Each path below is one point turned by a fixed rotation once a step. After each direction that follows a path, write how fast that rotation turns it, in degrees each step (0 if it stays still).
Each turn is a multiple of 5 degrees from 10 to 175, or 0.
Each row of a path follows its step; steps can be skipped.
Path 1:
step 4: [ 19   7   8 -21  21   9  -6   0  10   3   4   8  11  16  13   2 -10 -15
  -3  22  -3   4  -7  -9  13  -6  -8  19 -15  17   6  -3  -5   9  -3  -4
  -2  10 -17   1   0  -2  -3  -4  -3   8   5   2  -3  -9   6 -13  18   5
  -3 -12]
step 9: [-11 -11   0   4  -7  -1   0   8   0  10  -8  11  -9  -5   2  16  10  -7
   2  -7  -6   1   5   5  11   8  12  -7   7  25  11   5 -15 -29   6 -13
 -12   0  -9  -7  -6   8  29  -8  11   5  -8   3  11  -8   3 -10  -8 -10
  -6   3]
step 10: [ -6   5  -6   0   5 -11   0  -1   6   9 -10  14   4  -3   9  12  -7  -9
   3   2  -9  22  -2  24  13  11  -9   9  -6  -1   3 -15 -16  -7   1 -23
  -3  -3  -9  -5   7 -10   7 -15  21   5  -6  -3  -8 -12  14   4   1 -11
  -4 -20]
step 12: [ -5  -4  11  -9   3 -12   2 -10   9  -3  -1   6  -9   4  15   0  -1 -12
 -14   0  11 -10  13 -14   6   9  19  11   7  18   3  11   2  -6  -9  -9
   0  20  -7  13  -9  24   9 -23   2 -16 -11 -12   4  -6  -7   3  -4   5
   3   2]
step 16: [  4  -7   9 -11  -9  -6 -17   6   1   5  11  -3   5   1   4  15  -9  -6
   3   8  -3 -10   1  23  17  14  -3   8  -6   7   3  12   9 -14  -6  -9
  18   5 -11  -7   7 -13   8  -2  14 -13  -4  17   0  11  -1  -4  -9  11
 -23 -10]
step 18: [ -4  -1  13   3  33  -6   4   9  -8  -4  -8   6   8  12   2   5  17 -19
  -4  -2 -14  15  -6  -1   9  -1   2  -5   6  10  -1  -3 -18  -7 -12   2
  12  15  -3 -13 -13  14   9  -1   9  -7  -7  -2  17  -5   1  -9  -2  -5
   9  17]
step 33: [ -8   1   8  -9   8  -5 -10  13   3  -1   2  15   8  -7   6  13   7  -8
  11   9 -15  -2  -7  22  12  13  -7   3 -16   2   4 -10  -7  -6 -10 -15
  16  -5 -12 -10   2  -5  -9  -6  26   8   5  14  -5   6   4   1  10  13
  11 -15]
step 36: [  7   5  -3 -16   5  -8 -19   0   5   8  -3   9   5  10  10  -7  -2  -8
  -7  15   3   8   5  -4  13   6  -8  18   6   8   2   5 -20 -13   5  -6
  -1   6 -17   1  -7  -4  15  13  21   4   5  13  -2  -4  12  -2  -8 -16
  20 -20]
[  1  -9  -3   3   1   4  -2   0   3   1  -1   7  -2  -2  -1   0   1  -2
   0   1   1  -3   1   0   1  -3   2  -4  -1   1  -2  -3   0  -1   3   0
   0  -2  -1   5  -2   2   0   4   0  -4  -2  -4  -1  -5 -10   0   1  -1
   0   5] : 125
[-6 -1  4  1 -4 -1 -2  6  0  3  3  2  2  0  1  1 -1  1 -1 -4  5 -4  0  4
  4  1  2  0  6 -4  0  3 -2 -1  3  0 -3  5  1  2 -2  1  3  1  1 -2  2  1
 -9 -2  2 -5 -1  1 -2 -1] : 110
[-5  0  0  0  2  0  1 -2  0  3 -3  0  1  0 -7  1  5 -4 -5  5  0  2 -1 -4
  0  1 -6 -6 -2  0 -5 -1  1 -3  2  3 -2 -4 -3 -3 -4  0  4 -1  1  1  2  0
 -4 -5  6  0  1 -1  0 -1] : 80
[-5 -4 -2  1 -4 -4 -2  5  3 -1  1 -4 -4 -3  1 -4 -2  0 -2  3  0  2  3  1
  0  2 -1 -3  0  5  4  3  3  4  3 -5  3  2 -4 -3 -3 -1  0  3  0 -2  4 -5
  4  0  2  1 -1 -3 -1  3] : 110
[ 5 -6 -4  2  4 -1  3  2 -3  3  2 -4 -5  2 -1  1  1  2  0 -2  0 -5 -1  1
 -1 -2 -5  5 -2  1  0  7 -1  1 -1 -4 -2  0  2  1 -2  2  2  2  0  6 -1  2
 -2 -3  2 -1 -1 -7  3  0] : 65
Path 2:
step 14: [-13  11 -10   0   5 -30 -11 -11 -12 -12  -7  -5 -13  -3 -11  -6  -2 -10
  14   2  -2   2   1  -4  14  -9   0  16  -8   3 -14   6   1  -6  -1  -7
  14   5  15  11 -10  -7   3  -7 -10 -19  -1 -21  -7   2   1  13  -6  -5
  12 -14]
step 21: [ 10   7  20  10   8  -2   5   5   6   1   4  22   2 -13 -10  15   9  11
   2   8 -14 -14   6 -10   5  -3   9  20  13  13 -19  -3  -3 -10  -3   5
  -3  -1  11  -5 -16  10  18   7  -3  10  -5  -1   5  16  -1  16   1   0
  21   4]
step 25: [ -1   2   0  -7   9   4 -13   3  -1  -4 -15   0  -2  -6 -20  -1  12  -2
 -11 -17  -3  -2  -3  -5 -14   6   5 -12  -2  17   8  -3   8  23  -5   1
  22 -13 -11 -12  17   1  -7  -3  18  11 -15   8  24   1 -13  -1   6 -10
  -4   2]
step 28: [ 16  25  18  -1 -13   4  -5  -1  -1 -10 -12 -12   5 -10   1   5  -2  -5
   0  -6  -6   5   4   4  10   3   6   3  -4  -2  14 -20 -13  13 -14  16
  12 -12  -3  -5   0   2  -7   5  24  20  -7  10  15  11   1 -10   8  -7
   9   2]
step 31: [ 19   5  14  -6  -6 -16  -5   6   1  -8  19  -6   7   3   6  22 -12  10
  -5   4   0   7  11   4  12   3 -22   7 -21   7   0 -19   1   6 -11  12
   6   4  -5  -2   6  17  -9  -1   7   8  10  18  -2   8  14   4   5   1
   4  11]
step 34: [ 18 -11   5  -3  -6 -16   2 -17  13 -10   6   7  14  17   3   6  -7   7
   3   1  -6  12  -5   6 -11   9   0  11   3   4  -8  -4   5  -9 -23   1
  -1  -2 -20   5 -11  27 -10 -17 -11  -1   6   4 -13  -5  14  11  11  -1
   3  -2]
step 36: [ -4 -14  -7 -12  -1   9  17  -4   3   3  12 -18  -8  -2  28  -5 -10   5
  -2   9  -9  16  -5  -2   8  10  -6  25 -19   4   5  11 -11  -3   7   3
   1   0   8   8   2  -1   5   6  19   2   5   9  10  17   5   3  12  22
  -4   1]
step 37: [  7 -12  -6  -4  -1   0  -7 -12  -4  -2   2  19  23  13  -1  -4   0   5
  -5 -16  11   1 -22   3   2  12  12  13  15 -11 -11   6  15  -1  -5  18
  -4   6   3  -2  -8  12  -4  -9 -19  -5   7  11   3 -21  -8  -1  -3 -16
  -3  13]
[ -2  -1   3  -1  -2   2  -3  -2  -2   2   0   1  -2   1   2   2   0   2
  -1   2  -1   0   2   1   3   2   2   4   0  -1   4 -10   0   0   4  -2
  -2  -6   2  -9   3  -1   4   3   4   1  -4  -2  -4  -2   0   1   3  -2
  -1   1] : 145
[-4  0 -2  1 -2  0 -3  1  1 -1  4 -1  0  7 -1  2  0 -1  5  3  1 -4 -5  1
 -3  0  0  5 -5  3  0 -2 -1  5  1 -5 -3 -1  3  2 -4  2 -2 -3 -3  2  2  4
 -3  1 -3  5  3  1  3 -4] : 145
[-2  2 -1  0  1 -1 -3 -4 -4  1  2  4 -3 -1 -4 -1  1 -5  0  2  0  7  1  1
  1  3 -3  7  1  1 -3  4  0 -4  0 -1 -2 -1  2  3  1  5  0  2 -5  6 -2  3
 -3  0  1 -7  2 -4  1  1] : 110
[-5  0  1 -2  2 -1  0  1  4 -2 -8 -2  0 -1  1 -2 -1 -4  6  3 -3  3  0  3
 -4 -5 -1  3  0 -3  3 -2  4 -2 -2 -2  2 -2 -8  2  1  2  0  5 -1 -3 -3  3
 -2  0  0  5 -2 -2  1  1] : 70
[ 0 -3  5  0  3 -3 -1 -3 -6 -5  0 -8 -1  0  0 -3  2 -2 -1  1  2  4  3 -2
 -1  4 -3  0 -5  1 -3  0 -2  5  1 -2  1 -2 -2  4 -2 -5 -1  2  7  0 -3  0
  2 -1 -6 -1  0  0 -1 -3] : 135
Path 3:
step 9: [ -2   3  13   7 -11   7  -5 -11  -8  13  -3   4   2  -3  10  -7 -13 -12
  -2  12  20  13 -10 -12  -6  15  -9 -13  -5 -14  -3  -4   5   1  12  22
  -5 -28 -13  22   4  -5  10  10   4   0  16  18   4   1  14  -2   1   9
   6   8]
step 10: [  2 -11   7   4 -11   5  14  14   9  -2   0  13  -2  -6  -8   2 -28   3
   0  -2  21  13  -2  -1 -10  14  16  11 -19   7  -4  15   8  -5   3   0
  17  -7 -21  14   9 -10   3   4  -7  10  -6  17   5   2  15  21   9 -10
   3   4]
step 15: [-14 -13  17   3 -15   3   8   7 -12   9 -13  -5 -14  -4   0  12 -20 -21
   1 -12   7 -13   5 -11 -10  15   0 -13  -5  -1  -3  15 -10  -1  16   0
  -8  -9   0  -4  -1  -1   2  -1 -13 -17  -3  12  22  12  -2  23 -11   3
  -3   4]
step 18: [  4   1   4   8 -23  10  21   1  -1  -2  -9  19  -6   3 -10  -7 -23   1
   0  -7  11  17  -5   3  -1  10  -4  -5   3  -2  -8   3   4   3   5   7
 -17 -35  -6  17  11  -3  13   4   4   5 -21  10   6  -2  14   2  -1   5
  12   1]
step 25: [  0  -3   8   7  -5  -5  18   4  -7   0 -15  -3  -4  10  -6   5 -13 -17
   9  -4   3   3  24 -11   1  20 -10   3 -13 -10  -4   9 -13 -19   8  14
   3 -14   0  25  -1   6  -4   5   1 -14  16   7   7  -4  11  25   9   6
  10   8]
step 27: [-11  12  14   6 -12 -15  13   8  -9  13  -9  -4   4  -5  -1   2 -30  -1
  -8  -2   7  11  -9  -2 -11  23  -4  -1  -5  -6  -3  -3 -25 -16  -2  17
  -9 -25   1   2   0   3   9  -6  14   3  -5   7  -1   5  14  11   1   1
  16  -8]
step 29: [-27  11  15  13   0   5  -4  -3  -9  -3 -19   0 -16  -9  19  16  -7  -2
   5   4  18   4   4  -2 -15  26  -5  -3   1 -14  -7  -6  11 -14  -3  10
 -21 -13 -10   3   5  -4   8  -1  11  12  -3  11 -11  -1   3  -3  11   1
  -1  -7]
step 33: [ -8  -9   6  13  -9  -3  23   1  23  -5   0  10   6   1   4  15 -11  -6
   3  -6  12  14   9 -10 -17  19   3  -1  -1  -7  -3  24   2 -11   2 -10
 -10 -15  -3  13 -15  -5   3  -4 -18 -17   0   2   8   7  -4  14  15  -3
   7  11]
[ 2 -5  0 -1  5  3 -1  1  0 -3  0  0  4 -3  2  1 -2 -2  3 -3  1 -1  2  0
  0 -2 -2 -3 -1 -2  6  1 -6 -2 -3 -9  3 -3  4  3 -1 -5 -1 -1  1 -2  3 -2
 -2  0 -5  2  0 -2  1  5] : 35
[-4  1  0  3  1 -4 -3  0  1  4 -2 -1  4  3 -4 -6 -3  2 -2  2 -2  1 -1 -3
  4  4 -1 -3 -3  0  1  5  0 -1 -3  1  2  0  0 -2 -3  2 -1 -3 -3 -4  8  0
 -3  4  5  2 -4  1 -2  6] : 140
[-2  7  2  4  3 -1 -3  2 -1  2  2 -8 -2 -7 -5 -2  2 -4  1  0  2 -3 -3 -5
 -5 -2 -1  0  1 -2  0 -2  0 -3  0 -1  6 -1 -2  2  3 -2 -2 -1  3 -2 -4 -3
 -1  0  4  0  1 -5 -2  0] : 145
[ 2 -6  5  2  5  2  1 -2  0  2 -1 -4  1  3  0  0  4 -2  1 -5  0 -4  0 -2
 -2 -3  2 -3 -3 -1  3  2  1  6 -1  2 -5  0 -7 -3  1  1  6  2 -2 -3  3 -3
  3 -2  3  2  3  1  1 -2] : 45
